A single turn carries every row of the set below to another of its rows. Some are shown first; where does it send the rows asked next?
k837: [  0   1  -9  10 -12   2  -4   1   5   0  -2   1   1 -18   7   0   3 -15
  14 -18  -1  22  16   7  -3  -9  15 -17  -7  20   7   2 -11 -13  -2   7
 -10 -12  -6  -6  -6  -9  -2  16  10   5  -6   7  -2  15   1  -8]
k589: [  6   0 -14   2  -8 -19  -9  -4  14  10  17  -8   9  -4  15   7  12   5
   8 -10 -10  -9 -14  -5  13   6   4  -1   3  11   5  -7  -7   1   0   7
   5  -4  -9 -17   4   0  -1  10   7 -16  -5   6  -7 -10  -6  -5]
k432: [ -7  -1   1  -3  -6  -5 -13  10   1  -5 -13  -8   4  -7  16  11  19 -11
 -11 -13  -2  -1 -15  11  -9  10  19  -9  17   0  -6  -8  15  15 -19   3
  -6  -2  -7   9   0   0   7  20   6 -10  -8   5   2   3  -4   6]
k359: [  1  13  -6   7  -7  -4   3  10  11  -2  -9 -19   2  -4  15  -4  -8  -6
  -3 -24   1   2  -4  -2   2  -8  -9  -4 -16   9   8   1  -6  -2   8   2
 -12 -13  -3  17  -9   9  -1   7   0   4  18  -2   6  17 -11   6]
k676: [  2  -2   2  -7 -15  -6 -20   5   6   2  -1   5 -10 -15  22  -9   9  -4
 -16  -9   2  12  -4 -15   8   7  -1  -1   8   7   2 -16   2   3 -17   4
   6   3   1  -4   1 -15   0  10  21  -9 -14   9  -2   6  -7 -15]
k677: [ -8   7  -2  13 -13   3  13  15   7   9   8  12  -5   3  -2 -13   1  -4
 -18 -32  15  -4   5   2  -3  -2  -9   1  16   7  12   1   0 -14  -1   4
 -10  -3 -14   6  -5 -13   7   7   4  -2  -6  23 -14   3 -10  15]
k34: [ 10   2  10   7  -4  -2  13  -1  -3   1   2   0 -11  -6   4 -16   2   3
 -10 -16  15 -13   9   5 -13 -11  -8  -8  11   3  13   2 -13 -12   2  -6
  -3  -1 -22   5 -16   9   2  -3 -16  10  -9   6  12  18   8   7]
k706: [  1  13  10  -1  -5  -9   5   8  -3  13  -6  -9  -1  10  -4  13   6   0
  -5   2  -3  -7 -22   4   8   8  19   7   9   7  12 -16   7  -8 -10   4
   4  -9  -8  -1   5  -1  -8  -5  14  -6  -7  10  10  -3   0  -1]
k627: [ -1   9  12 -11  -4 -13  12  -4   8  -8 -14   6  -8 -13   6  14 -13   6
  -5 -24  -2   6  -9   5 -21   3   0   1  -7   4  -4   0   9  -6  -3   0
  -7 -13   0  16 -17   5   3   5  21  -7 -13 -14 -10   5  -5   5]
k198: [  4  -5  -3  -6  -1  -5  17  -2   9   0  23 -13   4 -11   2 -11   9  10
  -1 -18   5 -11   7   7   8 -12   9  22   2   6   0 -10  -3 -25   4   3
   8  -7   1   7 -13   7  -5  -9  -3  -3  -8   9  12   7   3   2]
k800: [  4   1   7  10 -11  -4   1  25   9  10 -18  10  -6 -16   6  14 -13   5
   9 -18   6  -2   7  -8   9   0  -1   0 -19  13  14   3   2  -5 -10   9
 -11  -3 -10   1 -17   1  11   1   8   3  11  -1   2  14  -8   3]
k168: [  4   0 -12   3  -7   7   4  12  -2   7   5   9   1  -3  16  -1  20  15
 -10 -27   4 -14  -4   3  10  -4  -3   3   9  -5  -3   6   1 -22  -3 -13
  -5   2 -16   8 -15  -8   9   3  15  -8   3  -2  -4  21  -4  25]
k189: [  0   7   3  -2   5  -7   5   3   0 -18  -3  -7   5  -8   9  21   2   4
  -2 -31  10   0   5   4 -17 -13   2 -14   3  11  -4  -7  -8  -1  10 -15
 -13 -10  -7  12   2  -5 -11  -5  13   0 -14  -4 -11  16  -2  -1]
k62: [  8 -12  -5  -5  -2 -15   3 -11  13  -4   1  16   5  -8  17   5  -8   3
   0 -21   6 -11  -4  -2  -1  11   8  -5 -12   2  -8  17 -15 -15   3  -8
  10   3  -7  -2 -18   9  19 -10   6   0  -5  -3  21   7   1   7]
k352: [ -2   0  10  21  -4  -1  -6  -4  16  -6  -1  -2  -4 -10   1   2   1   6
 -11 -14   2 -20 -20   7 -14   2  -1  -5   8  -8  -8   5  -3   9  -5   5
   2  -5 -12  -3 -13  12   9  -3   7  -5   8  22  20   9   6  15]
k325: [  9   6  10   2  -9  -1  -6   7   4   4  -5   6  -3 -16  20   2  -5   9
  -8 -25   0  12  -2   9  -2 -16  -3  -1 -18  -5  -4 -25  -2 -16   0   7
   6  -8   3 -17   4  -4   0  -1   3   5 -28  -4  11   9   0  -2]
k114: [  5   5   9   5 -16  -2   7  -1   7  17   4  14  -9  -3  17 -10  12  -5
  -3  -5  18   1 -15  -4   6   5  -9  -5  -2   4   0   9 -16   3 -10  -4
  16   9 -16  -7  -4   2  13 -11 -10   4  -1   5   5  11  -6 -13]
k290: [  5   6  16   5  -9 -17   9 -13  -1  -1  -4  -2  -8  -7  -7 -11  -4  -4
 -14 -16  14  -1   3   5 -14  -6   0   4  -4  11  20   2 -13  -2   2  -1
  -5  -4 -17  -4  -4  14  12  -3 -11  13 -16   9  20   3   4   9]
k287: [-14  -5   0  -3 -10  -9   6  -5  -1   6  -1  -1  -7 -15   7  -8  21  -6
 -12 -16   7   4   8  12  -4 -19   2   1  19  -1  -9 -17 -13  18 -12   6
  -2   5 -15  -2   0   0   5  10  -1  -4  -2  19  10  10   2  -5]
k850: [ -1  -3 -14  -1  -5 -13  31   2   1   6  13   7   1  -7  -2   4  -2  -1
   7   6  19 -13  10  15   0   3  15   4   9   7  11   5   2  -9   1  13
  -1  -4 -12 -10 -20  -2  12   0   0 -13  -3   6   5  -4  -3  11]
k284: [ -1  -9  -3   3   7   4   5  -2  16   2  -1  26   3  -8   6  -6  -4   7
  -3 -21  16 -17   6   0  -8   8  -1  -5  -3  -2  -4  19  -3 -14   8  -9
   7  -5 -15   5 -26   2  18  -5  -2 -10   0   8  12   3  -2   3]
k817: [  7  -2 -10   1  -8 -11  -9   0  12   9  18  -4   7 -11  15   7  17   3
   8  -4 -14 -16 -15  -5   7  11   9   2   5   6   2   5 -14   3   2   7
   2  -2  -6 -21   0  -4   0   6  11 -18  -9   3  -2  -6  -1  -5]
k441: [ 10  23  12   1 -13  -4  -1  -3   3  -5  -9   3  -4 -11   2  15  -3  -8
  -8  -3  20 -10  11  16   1 -13   9   3 -12  11  -1 -17   4  -7  -7  -3
 -12 -17 -15  10   4  -2  12   5  -2   4  -7  -1   5  20  11   9]
k280: [  2  -5  10   3 -21   1  -6  -4   6  18   2  14  -2   1  14  -2  18  -5
  -7 -32   7   6 -10  -3  -7   3  15   3  10   8   6  -8   1 -25 -19   0
  -9   3 -20  11  -5  -6   8   1  26  -5  -2   4  -7  -5  -3   5]
k232: [  0   6   7  -1   1   4   5   7   1  -1 -10  10 -12 -14   3  15   1  10
   3 -14  11   6  16 -11  -7  14  -4  -3  -3  12   4  -2  -3  -2   9  -8
  -5 -23  -4  -3  -7  -8  15   0  16  -2 -19  -9 -22   0   3   1]
k845: [-12  -1  -2   2  -5  14  10   6  11  -7   3  16   1 -19  23  -6  14  -7
  -5   3  -3  -8  -5  -3  -4  20  15   2   6   2 -12   0  -3  -6 -14   9
   9   2   1   2  -9 -12  19   1  13 -11 -10  10  11  14  12  -2]
k312: [ -4  11  15  -7  -7  -6  10   4  -1  14   0  -4  -6  10  -2  11  12  -3
  -7  -4  -3   0 -20   6   1   3  16   9  17   4  11 -15   3   0  -4   7
   1  -6  -8  -4   4   4 -13  -5  12  -5  -6  13  15  -7  -1  -7]
k936: [-10   1  -8  -3   0  -8  -3  13   1 -18 -14 -15   3 -12  10  14   9  -4
 -11  -9   1  -7  -5  16   4  11  16  -7   8   8  -2  -4  -4  18 -11  -1
   1  -4  -3  -3   4 -11  15  17   5 -12 -12  14   0   9  -1  14]
k286: [  7  -5   2 -10  -6  -2  19  -3   7   0  26  -7   1  -6   8 -11  11   8
   4 -19   8 -14   0   6  10  -6   4  22   6  12  -5  -8  -4 -18  -1   1
  12  -2   0   6 -13   3  -4 -11  -4  -4  -1   7   6  12   2  -8]
k760: [ -7   9  -7  -1 -14   2   2  -3  12   3  -7   0   4  -5  13  11 -10  -8
 -10 -17   7  -2  -1  27  -5   5  17 -21 -14  -2   0   0  -8  11  -6   8
  -3 -21 -10  -4  -9 -12  11   7   9   1 -11 -16   5 -10  -1  10]
k660: [ -7   0   7  -9  -4  -8  -4  -4   4  -4   1   6 -13  -7  24   2   8   1
  -1 -19   2  12   5  -4  14   5   1   7  -1   9   9 -22   5   2 -13  -2
  15   5   6   0  11 -22   9   4  11  -1 -10  12   0  11   0  -9]
k291: [  8   3  -9  -3 -10  -8   4   1  26   4  -5  -4   8  -7  26  13 -13   4
  -4 -25  15  -4  19  -5   0   3  -8 -11  -6  15 -19 -10  -5  -6   1   7
   4 -15   1  -3  -2  -7  25  -3   3 -10  -5  -1   4   7   1  -1]
k973: [ 13   1 -13   9 -13  -7  -5   6   1   8  -8  -1   5 -10   8 -12  17 -11
 -23 -17  -3   1 -14   2  -5   5   4  -6  19   4  -6   0 -10 -21  -1   1
 -17  -6  -9  -6  -2   9  11  10  20 -15 -12  10  -9   4 -12  15]
k935: [ -6   0  -7   3   4  11   5   5   7  10 -28 -12   2 -15   8  10   5   4
   7 -21   5  23   4   6  -1  -3  16  -5   0   5   4  -6  -6 -14  -3   7
  -6 -11  -2   8 -11   5  10   9  24  -9  -8  -5  14  15   7  -2]
k630: [ -2  -3  -9   0  -2 -13  26   4   3   0   8   4  -4  -9  -4   1  -1   1
   3   5  17 -17   0  17  -3   2   6  11  17   8   9   6   4  -1   0  14
  -4  -8 -11 -12 -21   2  15  -1   1 -20   1  13   2   0   4  10]
k10: [ 12   0   7  -7 -22 -14   3  10  -9 -14   1  -7  -1 -17   5   1  -1  -1
  -3 -26   2   5   8  -4 -11  -4  -9  -5 -13  13  -3   2  -7  -1  -5  -4
  -9 -16 -18  -7 -10  -5   5  -1   9  -3 -19 -16 -14   5 -13  -8]

k706 goes to k198
k441 goes to k325
k935 goes to k359
And these:
k10 goes to k232
k432 goes to k34
k312 goes to k286
k677 goes to k280
k290 goes to k660
k352 goes to k287

